First come named turns, each shown by rows before and after it. For each pair of rows after them, which turns, in which order, take the first row to the second? The first pair is done for you.
z_785:
[-11 -11  10 -14  10  16  -6   1  -3] |-> [ 13  -3   1 -13  13   1  20  -1  -1]
[ -2  17 -16  -9  -7   0   5  21 -10] |-> [ -4  19 -17  -5 -11  -1  -3  19  -9]
[ -4 -14   5  -9   7   8  21  10  -9] |-> [ 15   2  -9   6  -4 -14  20   0  -2]
z_528:
[ -1 -11   8   4   7   6 -15  -7   3] |-> [ 2  1  6  7 11 15 -7 -7  1]
[ -6   2  -8  -1 -15  -6  -5  -7  -1] |-> [-12  -8  -1   3 -13  -3  -6  -6  -3]
[ 19  10  -2   0   3  -8  -5 -23   4] |-> [ 13  -7   3  -1   1 -15 -12 -23   4]
[ -4  13 -11 -27   0   6   9  16  -6] |-> [ -7   1 -10 -30  -5  -6   1  15  -3]
z_559:
[-11 -19  13  -6  -4  -2 -20   4   4] |-> [-17 -13  12  -9  -1  10 -13  11  -2]
[ 0 -8  5  2 -1 -6 -1 -9  5] |-> [ -4 -11   6  -3   0  -4   0  -4   2]
[11 -9 -2 -4  3  2  2 -5  3] |-> [  9 -11  -1  -8   4   4   3  -3   2]
[  2   6  -2  11   8  12  -5 -10   2] |-> [  4   1  -2  10   5   3 -10 -14   6]
z_616:
[ 2 -9  0 13  3 -7  7 -3 -9] |-> [ -4  -9   0  -9   5  -4  10   6 -10]
[-4 -6  3 11  6  4  8 -3  2] |-> [ -3 -12   2   1   5  -3  10   1   3]
[ -1  -7   2   2  -4 -10  16  14   0] |-> [-8  5  4 -2  0  9 12 16 -2]

(two turns a pair)
[-15  11  -7  -5  -4  13   5  16  -4] |-> [ -2  -9 -10   4 -12 -19   9  11   0] : z_616 then z_616
[ -1  17 -14  10   1  13  -4   6  -4] |-> [  4 -11 -10  18  -5 -14  -5   3  -3] : z_616 then z_528
[  9   5   8  15 -12  -8   0  -5  21] |-> [  0 -13  15   6 -12 -11  -4   2  19] : z_528 then z_559
[  5 -16  -3   0  -1 -10  -3   4  -2] |-> [-6 -3  0  0  4 14 -1 10 -8] : z_559 then z_616
[-6 16 -4 -9 -3 -2 -2  4 -6] |-> [  1   6  -6   0  -6 -18   0   0  -4] : z_616 then z_616
[  3  12  -1 -33  -3   7   0   6   4] |-> [ 12  21  -3   1 -14  -4 -16 -13  10] : z_616 then z_528
[ -3   2 -12   3 -10 -10 -34 -10   3] |-> [-19  -7  -9 -16  -6   0 -27   7  -6] : z_559 then z_559
[  3 -16  -1   7  -9 -24  -2  -4   4] |-> [-10  14   4  14   0  19  -9  -4  -1] : z_616 then z_616
[ -4  -3  11  10  -1 -11  -3 -16   1] |-> [-15  -6  12 -14   3  -4  -3  -4  -2] : z_559 then z_616
[  5 -12   1  -3   2 -12   2   2  -3] |-> [-1  9  1 -4  8 13  1  3 -4] : z_616 then z_559
[-4 13  1  4  0 10 -1  2 -3] |-> [ 1 13 -4 -2 -7 -6 -7 -1  3] : z_528 then z_559
[-9  6 -3  5 -2  2 -9  2  3] |-> [-12  -7   2   0   2   0  -6   5   1] : z_616 then z_785
[ 13 -10   3  11   0 -12  10 -10   2] |-> [  3 -10   5  18  -4  -7  -6 -13   2] : z_528 then z_785
[  0   8   6  -8  -3  -1 -10  -3   0] |-> [ 3  8  9  5  0  3 -6 -7  0] : z_785 then z_616
[  0 -23  11  -6   7  13  -1 -16  -3] |-> [ 11  -2   6   2  10  19   6 -22   0] : z_528 then z_559
[ -2 -10   4  -7   1   0  -9  -8   1] |-> [-6 -4  3 -8  4 13 -3 -1 -4] : z_559 then z_559
[-18 -18  -8  -2 -14  -9  -6  19 -10] |-> [-16   1  -4  20  -3  19   5  15 -14] : z_528 then z_559
[  6 -20  11 -11   6  -9  -3  -5   7] |-> [  0  -2   9 -22  11  11  -4   0   5] : z_785 then z_616
[ 7  5 -4 -1  5  4 11  8  0] |-> [11  3 -8  1 -1 -8  5  4  4] : z_616 then z_528
[  8  15   0 -13  22   9  15  -1  -1] |-> [ 17  17 -11  -8   6 -18   4  -8   5] : z_785 then z_616
[ -9 -20  -8  14   0  -7   4   3   0] |-> [ -1   4 -16  17   5   5  16   2  -1] : z_528 then z_528
[  0   6  -1  -7   2   4 -12  -1   2] |-> [ -3  -1   6  -3   6   8 -10  -1  -1] : z_616 then z_785
[ -1  -9   0 -11   1 -15 -14 -11   7] |-> [  1 -10  -1 -21   7 -13   5  -1   2] : z_559 then z_785
[  7  11  -9  12   0 -12   9   7 -10] |-> [  1  -3  -7  -6  -2 -19   5  13 -10] : z_616 then z_528
[ -2   9  -3 -15  10   1  -3   1   0] |-> [ 5 16 -6  2  8 -1 -4 -7  2] : z_785 then z_616
[  7   3  -6 -14  -4  -6  -7  -3   7] |-> [ -3   2  -3 -18  -2   3  -9   2   2] : z_785 then z_559
[ -3  -8  -9  -8  -4 -12   4  16  -5] |-> [ -2   8 -10   1   0   3  11  16  -8] : z_559 then z_559
[ 10   9   7   3   6  18  -7 -14  10] |-> [ 12 -20   6 -10   0 -10  -2  -8  10] : z_616 then z_559
[-12  -5  15  18   7  22 -11  -5  -4] |-> [ 0 -8 17 12 18 22 10 -5 -3] : z_559 then z_785
[ 4  0  0  7  2  0  2  0 -3] |-> [ 1  1  0 -3  3  4  3  5 -3] : z_616 then z_616
[ -2   8  10  -1   7  11  -8 -16  11] |-> [ -2  -2  12  -8   6   2 -12 -15  11] : z_559 then z_559
[ -5  -2   0  17  -1   4  12   8 -12] |-> [ -1  -2  -5   9  -2  -3  19  11 -12] : z_616 then z_528
[ 11  25 -10  14  -4   8   9  -7  -3] |-> [ 13   4 -12 -21  -7 -19   5  -1   4] : z_559 then z_616
[ 2  1  7  0  8 14  7 -3 -1] |-> [  6 -11   5  -8   5  -2  10  -1  -1] : z_616 then z_616
[10 15 -9  8  3 -2 14 -2 -2] |-> [  0  12 -11 -18   0  -3   4   6  -1] : z_528 then z_616
[ -1   5  -5   3  -6   6  -4 -11 -10] |-> [  0  -7  -5  -3  -8  -6  -1  -7 -11] : z_616 then z_559
